rotation ticks, each row followed by its count of ticks
The counts run from 0 to 176.
[-13 -14  13  11  -7  13 -15  -4   9  -2   5  -7  -5  -4   1  -5  14  -6
 -10 -13  -4 -19  22  -4 -10  17  14  12   0   0  10   7   7  11  -8   6
  -6  23   8  -8  14   8  -3  19  -3  22  -8 -11  -3  -7   9   8]
94
[-14 -11   9  18   8  -6   5  -9  -2  -4  12  13  12  -3  15   2  -4 -17
  -1   0  -2  11  13   5  19   9   6  -1  -2  -2  12   4 -16   8 -11  16
  13   1   1   9  10  -6  -9  16  14  15 -19  -6  14  15 -21 -12]
84
[-27   2 -10   3   1  15  -2  -9   8 -12   4  10  -2 -10  -2  13  15 -24
 -12 -12  18  13 -22   0  10  -6  -2  -5   3   3 -14   0  -7  18   2  -8
 -18   7  12 -13   5   0   9  -1 -19  15   1  -8  16   3  13  -2]
50
[-18  -7  -9  13  -2  -6  13  -8  12   6   3  18   1  -3   9  -8   5 -12
   4  17   4  11  -1  -8  -3   7  -9 -24   3   8  12 -16 -17   7   7  -5
   3 -11   5 -16  21 -18   2  -3 -27  -7 -14   0   2   2  15 -11]
144
[ -6   3   2  -3  11  15   5 -24   3 -15  -5  -4   0  -3  -5  -5  10  -5
  -3  12   3  10   3  28   9  -1  15   5   2   0  12 -13  -1  -5  -5  30
 -11 -14 -10 -13   7   1  16  12  11  26   4 -14  -6  -7 -11  -7]
109
[  3 -14 -14  -2   6   3  -2 -11  -9   4 -14  11 -14 -11   6  -9   8  -2
  18  11  13   3   8  11   9  10  20  -8   7  12  10 -13 -10  20 -16  26
   1   6  14 -22   7   8   7  -2  -7   5   3 -12   0  -1  -8  -7]
135
[-15  -9  -7   0  25 -12   1  -3 -15  -7 -10  -3  14 -14 -13 -16  -4   0
   7  15   9  10   6  13   4   6   2 -11  15  25  -5  12   3   3  -3   2
  -5  -9 -11  -3 -19  -1   3 -20   9  -5  -2   3  28  16 -14  -1]
125
[ -9 -18   0  20  -8   4 -22  -2   7  -3   7  12   9   3   9  -6   7 -10
   0  -2  -7   5   8   8  -1  35   1   0  12  -3  15   5  16  -6 -23   3
   3  11  -4  16  -3  -8 -12   4  -8   7  -1  -9  -7  10  -2  11]
163
[ 28 -29  -9   5   7  -9  -4   4 -12  -3   9  17  10 -20  10   5  -5   2
   8  11   4   8  -7  17  -6  11   6   6  12  11  15 -13  -6  -2  -7  11
 -13   2   8   1 -10   8   8  -8   6  -4 -11   0  -1 -13   4  13]
72
[  6  -3  13  24   7 -20  21   2  -6   5  15   9  25  -6   1 -11 -16  -7
  -2  14 -11  -1  17   4  -2   7  -4  -5  -2  -6   7 -14 -18  -5   4  20
   3  -5  -1 -10   9 -20 -11 -13   0   2 -15  -2  11   0  -1  -9]
81
[-14 -16  13   0  -2   6   2   1  -3  -9   8 -18  22 -10  23 -11  -4   2
  -7  -9   9   2   5 -12 -21  -5  -7  -1   0  -4   5  -4  -7   4   5   8
  -5  23   6 -25   2   4 -11   3  22   3 -19  -2  -2 -19   2   1]
90
[ -1  -5   0  20  -4   9  -2  16  -6   3   9  -3  20  -7   2 -15  -9   3
  -3   5  10  21  -5  -2 -17  22  -3  -3   6  -8   4  -8   9 -20  -3  -1
 -13   8 -12  -2 -14 -13 -17 -11   6  -8  -7   4   3 -13   8  27]
167
[-19  -3 -14  -3 -10  14   0  -3  -1 -17   6  10  20 -10   9   1  25 -17
  -3   7  15  27 -17  11   5   1 -15 -22  -1   1 -14  -1   2   1  -5   3
  -6   2  -2 -24 -17 -11   1 -13 -10   2   9  -2   9   0  -5   1]
48
[  2 -11  12   7  16 -10  -7   1   4   0 -14   8  12  -1 -25 -11   3  -9
 -12  -6  -3 -20  16  12  -7   7  -3  -4   9   4 -11   3   6   3  -3  -8
 -13   0  -8  -2  -8  -8   5 -25  -7   6  11  -1  13  27  -6   9]
122
[ -2 -18  14  10   7   0  -3   2   2  -2  10   3  14 -15  13   6  -7  -4
  -8 -20   7   8   1 -11  -2  -9   9  13   0  -9   0   2 -21   6 -10  -6
 -10  22   5  11   2  -2 -21   8  35  14 -12  -1  17   2 -10   6]
87
[-26 -12  15  13 -11   7 -17  -5   9  -4   7  -9   3   1  11 -16  14  -9
  -7  -4   0 -16  20  -8 -13  17   0   0  -5  -1  13   6   7   7  -7   8
   9  18  12 -17  10   2  -9  13  -7  16  -4   1 -10  -6   3  -4]
93
[-11   5  -4  12  18   0 -10   3   7  12 -24  -2  -2 -10 -11 -20   1  10
   1 -12  26   0  10 -12 -13  -3   2  -1   5  -6 -17 -18   4   4  -6  -6
  -9  17  15  -5   6  -2 -17 -18  -8  -3  26   8   8  14  -4  -2]
130
[-20 -23   3  -9   8  -7   1 -13   2  -8   5   9  16   0  18  -5  -2   7
  -1   5   4  29   5  -3  -7   7 -18 -13  10  -1  21 -10 -11  -5  -6   6
   7 -11   1   2  -4 -17 -12   3  11  -9 -11  -5  -4  13 -15  -6]
152
[ -5  -9  17   9   6  11   5 -14  19   4  -3  13 -15   9  -4   4   2   0
  -8  -6  -1   4  16   0   1   4  11   6   0 -11  25 -17 -22   6  -6  11
 -10   0   6   2  21 -14  -3  19   5  15  -6 -14  -1  10  -2   1]
16
[  0 -23   5  19  -3  18 -21   4   5   2   3   7   4   0   0   0   4  -1
  -5 -12   2   9   0   2  -4  31   4  16  10  -7  15   6  10  -6 -20  -2
 -13  15  -1  16 -12  -2  -6   5   4   2  -5  -8  -5   1   2  21]
164
[ 13   1  14  25  16 -15  20   3  -4   6  11   9  13  -7   1  -3 -21  -5
  -3   2  -9  -3   7   0  -8   8   5   7   0  -7   4 -17 -25  -1  11  13
 -11  -1   1  -8  13  -7  -4  -9   4   5 -21  -5  16  -8  12  -1]
80
[-30 -17   0 -10 -10   4   0 -15   5 -15   4   3  18   0  27 -13   7  -6
  -7  -3   4  17  -6  -4 -14  -1 -17 -15   8   8  17  -7  -1 -11   0  -7
   2  -5 -10 -11  -4 -17 -17   8  16   3 -15  -4  -3   3 -10   0]
22
[ -2  -8   7  11  -5  -1 -17   7  10  -2   6   4  -4 -13  -1  -7  13 -11
  -9 -11 -14 -26  26   0 -10  14  23   6   2   5   3  10   0  -1 -12  -2
  -3  15   1   2  18   6  -5  13   0  23 -10  -2  12  -3   4  22]
95
[  0  -4  -3  -2   2   0   4  -6   3 -16  -8  12  17 -17   4  -2  13 -18
  -5 -16   3  -1 -22  12 -10 -20   0  -6   2   2 -13 -13  -3 -19  12 -19
 -20  -1 -14  -1  -2  -4   3 -15  16  18   1  -1  13   3  -3  13]
114
[  5 -18  -9   1  -4   7  11   3   2   5   5   7   4 -17   7   2   0   7
   1  17  15  18 -15 -10 -12  -4  -8 -10   5   6  14 -24 -20  11   8  -2
 -15   5   5 -27   0  -7  10 -12  -9 -12 -12  -1  -2 -12  20   2]
142
[-19 -14  12  21   4  -6  -4  -4  13   0   9  18  14  -1  11   0   0 -13
  -5  -6  -1  14  13   0  13   7  -3   3  -8 -12   8   2  -5   0 -17   2
  11  11   4   8   4 -18 -20  11  15  14  -2   3  10  22 -26  -9]
85
[-28  -7  11  15   5  -2 -14 -15  11  -7  -7  -2   6   7 -14  -8  13 -14
 -14 -10   7 -12  -3  13  -6   5 -15  -3   4   2  -2  -3  12   8  13   1
 -13   3  -6 -17  -2  -2  14 -10 -24  12   8 -11  -6  18   7 -20]
119
[ -9   5  -2  16   1  17   2   6  -7   6  12 -18  14  -5   3 -11 -11   3
  -2   7  17  25 -11  -1 -11  23   2   0   7  -5   6  -6   5  -9  -3   9
 -16  12 -10 -10  -9   2  -3  -3   6  -5 -19  -7   4 -25  14  17]
168
[ -9  20  -2   9   7  14   1   3  -3   2  -8 -11  19  -9  -6 -25 -10   3
  -1   2  14  19  -6   1 -17  11  -6 -10   8 -10 -13 -17  12 -20   1   1
 -14  -3 -13  -9  -9 -11 -13 -17   5  -5   6   3   4 -14   6  13]
37
[-10 -22  18  17   6   7  -7   1  10  -4   9   8  15  -3   6   9   0  -2
 -13 -16   8  16  11  -5   4  -5  -2  10  -5 -22  11   1 -11   6 -13   3
  -3  20   9   9  -6  -9 -16  11  20  12  -3   3   7  15 -14   0]
86
[ -8  -8  -8   7   7 -11 -18 -15   7  -4  -6  10  -2  -8   9 -12   7   2
   6   1   9  -2  11   4  -3  12  -6   1   7  -1   8 -16  10   0 -10  19
   4   3  33  -7  17   2  -6   3 -26   2  20   5 -23  -1   1 -17]
67
[-24  -8  -8   9  -4  12 -10   6   4   0   9 -14   8 -12   2 -14  19   7
  -8  21   9  21   9   4  -7  15   3 -10   7   9  21   6  17 -19  -9  -3
   6   0 -18  -8  -6 -15   2   6  10   5  -8  10   3 -10   0  10]
100
[ -7   3   8   4  -1   4  -3   6  11  -7   4  15   9  -5 -16   3  15 -13
 -19 -11   8 -10   5  -5 -11  -3 -15 -10  -2  -8 -22  -8  -4  11   8 -12
 -20   8  11 -20   5 -11  -1 -16 -29   4  16   1  11  11  21   7]
52
[ 16 -18 -10   9  -7 -12  -3   7 -11  10  -8  15   8 -16   9 -25   2  -1
  17  15  -3 -18  16   4 -11  19  12 -13   0  16   6  -6  -5   2  -6  13
   7   7   5 -23   6  -4  -3 -15   2  -3  -6   4   4  -5  -7   4]
3
[-22  35  -9  17   0  10   3 -17  -1   1 -12  -6   6   1  -2 -23   0 -14
   9   8   9   6   3  10   1  18  10 -16   1   2  -8  -9  12  -7  -9  19
   0  -8  -4 -11  10  -5 -11   3 -15  12   3 -13   2  -8  -2  -5]
40
[  8 -21 -21  17   8 -16   3   8 -12  -7  14  19  15 -20  19   1  -3  -9
  13  17   1  19 -12  15   4  14   1  -5   8  17  11  -9  -8 -10   0   5
   1  -7   3  -2  -1  -4   5  -9  -1  -8 -14   8   5 -11  -2   3]
73
[  1  21   4   0   2  -1  16 -13   2  -2  -8  -3  11  -6  -8 -23   7   0
  -3  11  -7   1  14  16  -8   2   8  -8   2  -1   4 -18   0 -29   6  17
  -7 -21 -14 -16  14 -10   3  -4   4  14   5  -1  -2 -17  -3   8]
107
